In the data rows, 128 means zero.
Some points, one per row:
[160 160 146  14 129  66 134  76 167 113 149 182  90 173 133 240]
[136 198 162  99 132 107 121 143 185 159 196 243 105 110  76  61]
[123 176 132  71  85 135 133 142 161 143 178 201 140  86  91 115]
[120 152 137  75  82 132  95 158 103 129 153 151 170 102 131  94]
[101 146 130  53  50 157 113 149 117 115 145 123 171 100 143 116]
[ 67 177 111  38  26 222 132 153 162  98 168 107 175 108 164 160]
[ 81 163 120  31  33 209 135 137 169  96 173  96 160 123 166 149]
[115 133 111  65  58 153 119 146  99 108 124 106 175  96 147 161]
[115 168 140  43  59 149 149 131 166 114 148 166 153 102 110 125]
[130 165 153  20  54 142 134 121 160 113 160 168 145 128 106 127]
[119 140 124  63  55 148 103 153  97 127 141 138 182  90 136 117]
[113 152 130  58  50 163  98 158 109 108 150 126 173 106 142 108]
[104 157 142  44  45 172 107 145 120 105 148 119 167 110 139 116]
[111 145 132  44  49 159 105 144 114 110 139 118 167 116 138 118]
[118 145 133  48  54 150 105 144 117 115 140 127 173 108 138 113]
[122 156 147  34  51 143 117 139 132 110 137 148 163 104 113 105]
[109 152 133  56  52 161  99 151 113 109 147 127 177 101 146 102]
[ 65 169 103  42  25 227 116 153 149 104 179 108 170  99 163 160]
[ 74 171 126  32  29 203 139 142 164  86 161 103 165 114 163 157]
[ 78 158 136  51  53 203 121 143 162  99 167  95 172 121 166 131]
[ 94 135 118  88  76 188 101 149 115 111 140  82 163 118 166 134]
[ 94 139 132 101  90 182 119 137 138 113 149 100 147 134 153 116]
[107 117 107  86  83 149 116 138 110 124 123  92 162 109 147 163]
[111 135 111 123 114 134 121 137 111 138 132 120 143  98 132 149]
[106 153  96 120 118 142 133 141 142 141 155 149 129  97 132 169]
[104 148 111 123 115 128 134 143 138 147 149 130 151  96 129 156]
[105 133 101 119 108 132 130 142 131 143 140 122 157  87 137 161]
[131 143 137 106 121 125 109 130 133 127 147 162 119 128 129 122]
[145 158 132  89 120 120 103 132 134 138 163 212 102 130 106 131]
[132 172 137  66  91 135 127 128 158 131 175 203 121 118 102 117]
[108 139 127  93  81 146 105 153 101 117 136 124 171  92 137 122]
[ 86 168 144  52  55 182 129 148 166  96 160  98 172 108 142 126]
[101 143 127  68  57 165 116 144 116 108 138  92 173 105 148 134]
[130 128 118  80  79 128 111 141  93 112 125 124 163 106 131 137]
[148 158 183  10  69 115 126 109 161  96 145 161 143 149 110 107]
[135 165 166   0  42 138 127 115 158  93 143 153 162 130 116 140]
[110 164 133  37  45 161  94 162 125 120 156 150 185  91 125 104]
[ 59 175  93  41  19 248  92 164 138 112 197 129 168 101 165 144]
[ 48 174  97  24   6 255 129 141 170  92 184  97 167 108 182 173]
[ 99 150 112  46  44 188 126 133 138 100 143  90 162 110 162 176]
[121 136 119  74  67 144 116 140 100 116 120 111 170 107 145 142]
[122 132 119  83  71 139 100 156  83 116 116 110 169 103 144 132]
[122 126 111  86  70 131 107 150  88 119 125 117 173  94 138 129]
[ 96 142 131  76  65 161 118 149 119 101 144  96 178 102 147 126]
[ 99 138 120  86  63 162 120 150 114 107 128  92 171 107 149 139]
[116 131 114  96  69 136 102 144  93 117 126 101 169 101 149 140]
[134 139 139  84  80 127 109 138 109 119 128 128 156 115 133 114]
[106 131 112  91  64 147 115 149 101 113 127 100 174 102 150 133]
[ 77 163 118  63  64 204 135 142 159 114 162  94 176 107 151 147]
[ 96 142 130  89  86 166 117 141 136 112 146  92 164 116 151 132]
[ 99 131 122 103  94 152 117 139 112 119 127  90 166 120 144 141]
[111 128 106 115 110 138 116 151 110 125 134 109 157 107 138 151]
[112 136  98 122 111 142 128 146 125 138 136 121 152  92 135 157]
[107 136  96 115 108 141 126 148 126 144 137 127 158  92 127 168]
[102 134 108 130 120 146 116 139 126 142 140 119 148 112 138 152]
[108 137 108 136 122 143 127 146 132 134 134 128 139 105 131 132]
[112 125 111 110 112 133 132 140 115 128 128 111 156 108 131 151]
[114 148 121 109 122 132 126 128 154 137 153 148 118 118 129 151]
[107 166 102 130 138 138 132 144 160 144 176 163 124 102 121 152]
[105 146 118 112 123 119 139 139 140 151 146 131 160  84 126 164]
[101 128 110 128 124 138 116 144 125 143 134 110 153 106 132 149]
[104 132 104 122 117 135 125 137 122 144 138 115 161  89 134 165]
[103 130 100 132 113 130 129 135 124 140 132 121 150  95 124 157]
[105 136 109 128 120 127 134 137 136 146 143 131 151  99 125 150]
[126 120 115 176 162 141 102 147 108 142 142 142 107 126 135  91]
[149 113 148 182 158 127 101 135 102 133 117 132 109 150 122  51]
[134 106 122 146 129 131 125 135 103 118 105 120 126 132 127 106]
Here are 10 more points, each followed by its number:
[123 133 118  84  94 135 159 113 157 109 127 131 136 128 124 163] 0
[125 132  96 145 139  95 135 129 116 144 129 147 135  87 112 180] 1
[105 145 110 127 140  92 159 143 150 162 138 134 158  78 103 175] 2
[132 117 117 194 189 124  86 142  93 166 135 141 103 136 136  84] 3
[131 130 122 156 139 134 114 147 122 144 136 137 124 121 132  97] 4
[120 140 125  83 102 135 142 117 146 116 135 128 141 126 137 164] 5
[120 141  96 128 133 114 138 131 137 145 147 160 121 100 123 164] 6
[ 94 161 109 108 127 111 157 131 168 146 150 134 159  82 108 176] 7
[117 127 122 160 157 136 100 135 117 161 148 136 131 132 126 109] 8
[133 119 138 184 153 140 103 142 101 140 138 139 110 142 136  56] 9
Which three of these numbered points are nearest to each point below, ignoring the 3 directions in which the first points spread most? Their numbers follow each, nearest first.
[110 152 116 117 125 116 149 137 161 139 145 136 155  92 117 160] > 7 2 6
[118 137 106 120 103 134 118 147 102 133 138 120 154 102 136 136] > 6 1 4
[105 130 116 130 141  90 158 138 147 164 128 124 166  77 102 168] > 2 7 1
[119 157 132 127 184 169  74 116 169 162 198 178  69 186 145 147] > 3 8 9
[128 137 124  90  97 138 166 110 162 108 114 134 128 124 115 161] > 0 5 6
[ 73 116 125 142 182 170 101 124 180 196 169  70 166 140 141 161] > 8 3 4
[112 120 110 141 148  73 158 137 131 165 126 125 163  68 107 174] > 2 7 1
[125 124  89 143 148  87 151 140 116 150 122 142 146  68 118 201] > 1 2 7
[126 126 120 137 152 102 129 115 137 137 131 131 117 138 128 163] > 5 0 6
[101 152 113 115 120 120 149 132 159 147 147 127 158  87 122 166] > 7 2 1
[ 92 134 127  86  92 168 105 140 134 125 143  85 169 129 154 139] > 8 4 5
[134 114 123  97  85 131 166 117 130 106  89 110 151 109 119 162] > 0 5 1
[ 93 129 119 100 105 159  97 149 121 137 152  99 161 113 157 153] > 8 6 4
[124 135 119 149 159 116 137 116 154 139 150 131 114 131 133 159] > 5 0 4
[154 149 172 118 178  76 100 117 141 141 156 177  95 172 112  97] > 8 3 4
[139 116 149 197 170 123 100 141 103 136 121 135  99 157 124  42] > 9 3 4
[132 115 146 151 178  83 145 122 153 176 136 137 142 118  91 132] > 7 2 5
[123 131 120 146 157 110 128 128 137 141 130 143 125 127 124 157] > 5 6 0
[131 135  95 128 130 108 136 132 121 146 127 150 131  92 121 193] > 1 6 5
[152 107 156 187 169 128 106 136 102 131 118 141 102 156 124  49] > 9 3 4
[142 115 145 197 181 138 101 129 111 134 138 138  91 161 129  54] > 9 3 4
[130 137 129  78  84 138 179 106 165 104 112 124 130 130 117 174] > 0 5 1
[149 106 163 196 179 124 104 133 105 122 118 131  98 163 128  37] > 9 3 4
[137 136 126  52  71 141 189  91 181  88 108 118 128 138 122 190] > 0 5 1
[124 131 131  87  84 132 168 110 150 112 113 116 141 125 113 162] > 0 5 1
[117 125 103 140 147  79 156 144 129 167 126 131 173  58  95 176] > 2 7 1
[106 140 124 131 123 123 153 135 160 153 146 130 147  94 108 161] > 7 2 6
[134 144 143  70  87 126 177  97 182  95 121 140 124 139 114 159] > 0 5 6
[134 150 144 105 125 125  97 141 125 138 154 172 129 127 121  94] > 8 4 3
[129 133 127  76  90 131 179 103 161 101 108 121 137 120 119 166] > 0 5 1
[109 149 120 124 129 113 149 132 150 140 142 141 140  94 113 155] > 7 6 2
[164 158 178 115 196  62  98 110 150 142 168 197  80 181 102 102] > 8 3 4
[127 120 103 215 196 154  93 123 113 151 152 137  69 164 159 136] > 3 9 8
[127 139 106 122 113 138 113 148 104 132 138 145 144 105 139 139] > 6 4 1
[137 123 120 177 161 123 116 130 121 138 133 148 107 130 129 113] > 4 8 3
[137 147 136  58  87 135 178  98 183  90 115 127 118 148 120 169] > 0 5 6
[130 101  93 220 207 152  85 124 103 151 132 122  71 170 166 152] > 3 9 8
[137 140 137  85 100 131 170  96 179 104 122 134 120 143 116 157] > 0 5 6
[114 128 108 125 111 128 116 152 105 128 135 133 147  94 139 145] > 6 1 5
[113 157 107 116 132 136 132 127 150 145 169 171 121 110 123 161] > 6 4 1
[146 107 134 102  97 124 157 101 122  95  83  98 122 147 128 151] > 0 5 6
[124 129 118  98 105 129 132 128 126 119 120 101 157 115 140 153] > 5 0 6
[138 123 146 185 171 129 109 132 118 135 136 136  90 155 133  66] > 9 3 4
[142 114 129 161 149 115 118 136 108 129 120 141 113 134 121  99] > 4 8 5
[117 128 106 146 136 111 146 136 142 153 126 140 149  93 109 163] > 7 1 2
[119 122  99 145 142  81 161 137 130 159 118 134 151  73 102 182] > 2 7 1
[141 206 159 156 240  94  64 130 180 167 253 255  12 179 113  74] > 3 9 8
[131 126 118 187 175 126 102 134 112 155 136 152 106 135 132 104] > 3 4 8
[121 122 118 174 171 126 112 130 132 161 147 137 114 131 132 132] > 8 4 3
[117 137 102 141 134 100 158 134 137 147 125 134 146  74 105 174] > 7 2 1
[119 131 115 159 145 135 124 145 119 143 139 142 122 117 129 114] > 4 8 3
[126 139 136  66 100 138 176 102 179  95 127 129 120 144 119 168] > 0 5 6
[116 154 107 118 136 125 130 139 155 148 157 170 116 107 120 162] > 6 1 4
[109 142 104 132 114 136 110 155 108 137 145 139 151 100 136 144] > 6 1 4
[113 124 116 145 153 105 157 127 142 153 128 134 138  89 108 173] > 7 2 1
[155 110 162 192 171 120 109 124 103 117 109 117  94 172 121  33] > 9 3 4
[109 151 112 120 121 106 162 130 158 147 147 133 161  79 109 169] > 7 2 1
[119 124 126 144 147 142 109 141 124 147 143 122 130 118 140 128] > 8 4 3
[107 134 111 112 105 137 118 151 113 135 148 121 157  95 143 148] > 6 1 5
[119 136 101 141 135 130 130 128 131 140 127 145 123 105 122 147] > 6 5 1
[116 126 106 142 145  76 158 140 132 162 122 126 175  58  93 172] > 2 7 1
[156 120 153 124 157  88  99 115 111 133 128 144 106 161 137 139] > 5 0 8
[143 140 144  49  88 138 189  86 190  88 112 112 116 165 119 179] > 0 5 1
[106 143 114 115 123 126 141 134 147 149 147 123 162  90 122 171] > 7 2 1
[ 97 141 123  88  87 174 114 142 130 120 144  93 174 119 159 132] > 8 4 5
[131 148 143  36  83 137 180  80 197  81 115 119 117 160 121 186] > 0 5 1
[143 113 157 194 169 122  96 133 103 128 120 129  92 157 129  36] > 9 3 4
[145 135 144 120 142 105 116 112 136 121 133 135 103 151 130 136] > 5 0 4
[119 117 110 145 155  69 162 133 148 180 117 140 180  66  82 161] > 2 7 1
[134 130 133 179 177 128 108 130 124 156 147 153  93 146 133 103] > 3 9 8
[115 128 110 153 145  74 164 137 142 176 122 132 174  50  87 175] > 2 7 1
[144 107 167 185 164 122 108 127 112 121 112 127  98 162 131  42] > 9 3 4
[101 158 113 123 127 115 155 137 165 153 147 152 146  78 111 172] > 7 2 1
[113 129  92 141 140  90 155 133 135 154 122 134 154  61 105 185] > 2 7 1
[139 116 130 148 139 141 120 130 118 129 122 125 116 137 123  89] > 4 8 9
[129 134  96 145 140  94 150 137 119 155 120 144 142  81 116 181] > 1 6 2
[143 118 135 195 200 129  81 133 106 155 149 152  84 163 141  71] > 3 9 8
[116 143 101 136 125 100 169 136 144 146 129 132 158  70 101 174] > 2 7 1
[120 123 126 105 101 132 132 124 129 125 123 109 145 120 138 153] > 5 0 6
[102 134 108 110 100 145 111 147 121 129 144 109 164 104 142 150] > 6 1 5
[121 130 108 133 138 119 136 125 132 143 128 133 119 123 130 169] > 5 6 0
[138 158 142 124 150 110 102 136 127 141 162 178 117 123 111  93] > 8 4 3
[137 119 119 188 155 137  99 145  95 149 136 148 110 126 130  88] > 3 4 9
[138 110 150 174 147 145 102 138 112 120 119 116 110 165 129  49] > 9 3 4
[ 98 148 120 102 117 111 160 139 165 146 144 121 168  76 115 177] > 2 7 1
[140 151 146 123 145 100  90 143 132 139 160 189 114 138 110  88] > 8 4 3
[ 97 157 109 111 128 120 159 133 172 156 160 156 146  77 116 172] > 7 2 1
[144 106 152 182 174 131  95 134 107 134 127 133  95 161 135  31] > 9 3 4
[117 136 133 141 138 154 102 131 138 133 154 124 121 145 138 100] > 3 8 9
[114 126 124 155 148 152  98 139 125 148 147 126 116 140 134 103] > 3 8 4
[ 91 143 118  96  84 164 104 145 123 135 151 109 167 105 149 139] > 8 6 4
[135 123 125 177 170 127 105 139 114 146 134 145  95 139 125  94] > 3 4 9
[129 126  96 144 152  81 128 124 119 157 138 155 128 100 120 208] > 1 6 5
[106 157  98 123 116 147 138 135 147 146 164 162 136  88 129 172] > 6 1 4
[138 124 124 114 103 127 151 114 130 112 106 120 133 116 121 142] > 0 5 6
[134 133 134 121 141 123 134 115 133 129 124 137 117 138 129 140] > 5 0 6
[112 136 107 136 132  90 167 131 142 159 126 131 167  74 105 173] > 2 7 1
[137 128 116 180 154 122 119 133 116 144 131 151 102 122 124 121] > 4 8 3
[134 125 109 187 156 129 103 145 108 148 135 147 110 118 129  98] > 4 3 8
[119 135 104 154 148 120 140 141 136 156 136 144 130  98 110 144] > 6 1 4
